In the rows, 128 means zero.
Z: rows in a few groups, each row roughly a mix of its group's directions (one row in no group):
Z (141 x 11):
[[ 88 147 118 128 163 102 128 126 199 120 136]
 [131 165 142 165 120 123  95 130  61 128 106]
 [131 147 136 129 120 188 109 132  87 105  79]
 [142 151 106 124 179 125 140 189 122 105  99]
 [112 154 151 154 120 121 132 174  79 150 171]
 [150  75 117 133 156 162 125 117 148  75 108]
 [169  92  99 144  86 157 119  87 152 138 132]
 [122 140 100 113  72 136 115  94  86 168 123]
 [ 86 147 112 147 181 140 102 150 116  85 114]
 [121 149 143 135 113 158  81 119 104 194 137]
 [145 130 150 125 147 116 132 111  48  97 119]
 [147 149 119 177 160 131  62 130 123 134 111]
 [ 84 166 162 150 171 111 148 134  98 147 113]
 [128 138 133 101  71 150 124 117  67 145 108]
 [117 136 144  77  88 132 173 142 120 103 167]
 [131  97 121 159 180 119 156 151 170  92 124]
 [154 134  79 112 129 132 132  80 168 133  86]
 [110 178  75 130 161 131 148 145 115 165 125]
 [159  65 106 118  86 129 138 120 166 116 136]
 [145 142 155 154 145 119  90 131  68  94 104]
 [100 114 135  94  88 126 182 140 134  94 161]
 [167  63  93 139 145 109 144 156 112 121 121]
 [ 78 140 129 128  97 102 150 135 104 178 164]
 [126 139 136 105  83 158 112  88  89 171 111]
 [164  86 122 135 114  99 139  91 180 122 154]
 [176 120 116 131 161 154 137 159 163  79 121]
 [120 145 157 162 156 100 100 131  84 108  82]
 [155  80 110 155 151 114 136 174  91 141 151]
 [ 88 148 128  70 116 134 179 131 117 110 150]
 [152  69 131 177 139 126 144 150 103 123 161]
 [163 118  97 130  82  95 153 109 140  78 122]
 [175  73 143 146 132 107 112  99 161 132 153]
 [148 192 119 118 104 138 130  93 157 112  91]
 [141 120 170 159 125 112  87 130  79 102  94]
 [145 143 114 181 180 132  84 102 133 140 126]
 [125 132 142 135  77 148 117  85 134 164 178]
 [112 136 165 136 138 130 137 195 116 119 178]
 [130  96 114 133 145  73 149 133 166 138 179]
 [113 121 104 104  73 151 119 107  76 156 119]
 [128 116 119 130 131  76 125 122 157 168 189]
 [138  85 100 100 142 133 152 115 185 147 159]
 [123 160 122 134 108 147  75 107 108 186 143]
 [137 144 118 187 159 124 112 135 124  66 120]
 [ 91 159 113 108 137 152 135 175  85 130  90]
 [103 120 154  91  88 148 185 131 115 119 158]
 [121 116 157 153 110 126  99  69 126 170 160]
 [155  89 122 112 102 107 135 109 125  59 112]
 [157  86 112 150  88 164 139  84 149 134 144]
 [133 114 121 108 131 103 180 125 147  63 106]
 [146 120 136 118 189 168  91 141 160 102 122]
 [169  79 108 127  87 137 152  95 160 123 140]
 [125 117  99 107 121 143 158 121 185 167 169]
 [171  97 131 150 106  90 139 109 183 113 141]
 [110 139  94 159 173 111 115 124 190 124 141]
 [ 94 164 152 113 180 114 120 166  97 130 106]
 [106 187 130 127 143 155 116 156  72 125 118]
 [164 155 102 171 111 115 167 131 137 164 161]
 [ 89 183 119 117 110 150 133 149  78 120 106]
 [147 123 136 109 151 110 160 127 153  53 117]
 [ 96 178 153 128 163  81 133 159 107 128 120]
 [ 72 152 121  94 130 163 141 164 102 138 102]
 [ 91  95 160 106 149 154  97 146 101  84 118]
 [143 129 146 105  82 154 129 138  59 123 110]
 [129 171 125 103 113 143 115  78 160 109  82]
 [ 95 171 168 130 161 107 115 172  97 128 131]
 [128 148 142 126 116 179 131 120  98 105  63]
 [116 126 111 169 180 112 135 136 189 121 129]
 [ 92 153 135 136  70 101 151 102 102 159 139]
 [129 149 133 128 118 179 126 126  96  96  66]
 [130 116 149 147 183 113 152 142 185 101 124]
 [152 147 133 173 154 136 108 146 116  62 139]
 [158 174 126 121 119 153 128 102 165  84  91]
 [150  87 131 108  80 117 139 124 136  67 113]
 [135 130 140 157 181 112 142 164 171  87 127]
 [172  97 105 135  74 161 104 104 144 138 126]
 [ 95 158 176 142 125 138 122 169  98 129 172]
 [111 172 117 140 162 154 113 148  95 183 136]
 [142 106 156 163  96 103 112  75 153 150 152]
 [151  63 132  99  97 127 139 121 160  93 133]
 [ 88 149 130 120 140 158 107 142  64 155 106]
 [152 128 133 179 180 132  74 128 128 139 118]
 [118 114 125 139  84  75 164 117 121 173 150]
 [ 93 132 194 102 135 129  87 144 113 103 125]
 [110 166 151 110 176  78 148 158 113 121 121]
 [108 124 112 157 176 100 129 147 189 125 151]
 [134  65 127 144 146 113 141 176 101 130 159]
 [121 157 121 143 113 152  74 119 104 187 140]
 [152 106 143 108  88 145 148 144  61 111 113]
 [163 126 107 179 159 134  84  94 142 149 117]
 [101 192 147 154 168 130 110 127  98 146 128]
 [131 142 147 174 150 135 116 155 114  63 152]
 [ 85 168 141 156 157  81 163 115 123 141 128]
 [118 158 148 163 189  93 104 149 115 134 112]
 [163  68 101 107 104 118 149 121 168 113 138]
 [180  90 121 142  79 138 119 101 148 158 122]
 [163  69 102 152 124 105 161 156 107 118 134]
 [ 83 165 111 105 158 148 133 151  82 124  98]
 [168  84 112 122  95 174 135  88 142 145 133]
 [142 142 142 122  87 167 120 107  73 151  92]
 [119 171 143 164  86 111 142 121  92 163 155]
 [118 184 148 121 189 100 128 143 103 130 124]
 [135 121  82  99 118 143 167 131 178 148 164]
 [128 110 127 167 186 112 137 143 184 125 141]
 [124  87 122 144 180 135 142 162 157  82 131]
 [104 139 148 119 127 174 101 114 103  71  97]
 [149  71 107 127 100 176 133  98 152 121 148]
 [125  56 104 128 154 114 143 164 115 142 151]
 [133 129 108 113 126 147 119  61 170 117  87]
 [159 103 118 111 187 150 107 161 157 100 117]
 [102 105 142  77  73 132 162 156 124 122 133]
 [138 148 143 112 108 169 125 138  81  87  83]
 [136  71 103 127 184 158 110 150 120 113 127]
 [109 116 120 149 190 131 117 135 189 115 138]
 [120 111 120  74 104 115 126 126 139 193 103]
 [132 108 113 121 130 127 151 109 195 166 168]
 [131  93 127 125 154  81 142 132 171 134 182]
 [ 98 166 114 121 162 138 127 165  80 124  89]
 [101 103 128  87  87 148 183 137 122 100 123]
 [113 187 165 120 147  85 130 155 101 144 131]
 [101 176 149  93 153  90 155 155 103 131 112]
 [140  92 154 141 186 124 146 150 169  99 139]
 [152 120 144 100  84 155 126 121  61 127 117]
 [152 137 104 170 169 124  68 114 139 141 110]
 [121  90 177 135  93 128  97  76 119 129 141]
 [163  95  78 109 142 108 129 100 156 142  89]
 [112  91 142  78  95 143 144 120 141  73 123]
 [104 105 146  88  76 142 173 150 122 109 142]
 [123 131 126 119  74 140 117 145  62 162 130]
 [126 149 133 116  68 120 123 121  81 178 131]
 [148  93 133 117 147 111 169 149 135  61 127]
 [177  99 135  91  68 150 120 133 131 145 134]
 [118  96 106  94 111 144 155 106 179 154 164]
 [108 102 145  89  75 105 178 145 135 135 133]
 [103  81 109 104 107 101 136 119 163 178 111]
 [127 119 157 161 120 103  94 126  75 117  80]
 [ 99 145 132 148  72 103 156  95 110 164 146]
 [110  79 122 130 161 114 128 169 113 165 170]
 [167 172 104 163 103 119 162 109 153 156 142]
 [ 92 137 174 128 143 145  82 147  78 124 138]
 [140  83 120 158 150 112 138 169 102 159 171]
 [101 137 152 134 126 125 131 191  78 128 163]]
one row of each group, then the others: which group is each in?
[ 99 147 146 136 152 127 105 145  68 117  80]	<101>
[116 148 136 132 107 161  81 120  98 189 132]	<16>
[105 176 129 130  78 104 135  94 105 166 123]	<18>
[ 97 172 153 119 165  83 131 168 107 124 118]	<61>

[132  80 161 150 147  88 123 109 179 136 117]	<101>
[118 108 126  87  87  99 134 130 143 189 107]	<61>
[154 118 149 103  79 146 141 113  66 137 111]	<16>
[112 171  97 116 164 131 161 182 143 125 109]	<101>
[102 191 125 143 143 153 120 139 104 177 145]	<101>
[118 113 129 144 182 108 144 149 186  95 137]	<16>
[142  84 132 141 157  87 147 144 159 139 178]	<16>
[127 157 108 180 143 136 110 131 118  61 124]	<61>
[112 149 159 142 103 125 153 184  93 106 162]	<18>
[113 174 110 150 167 138 120 149 104 185 129]	<101>
[ 88  99 159  93 140 143  95 137 105  85 104]	<18>
[113 101 152 143 100 121 116  71 151 172 154]	<101>
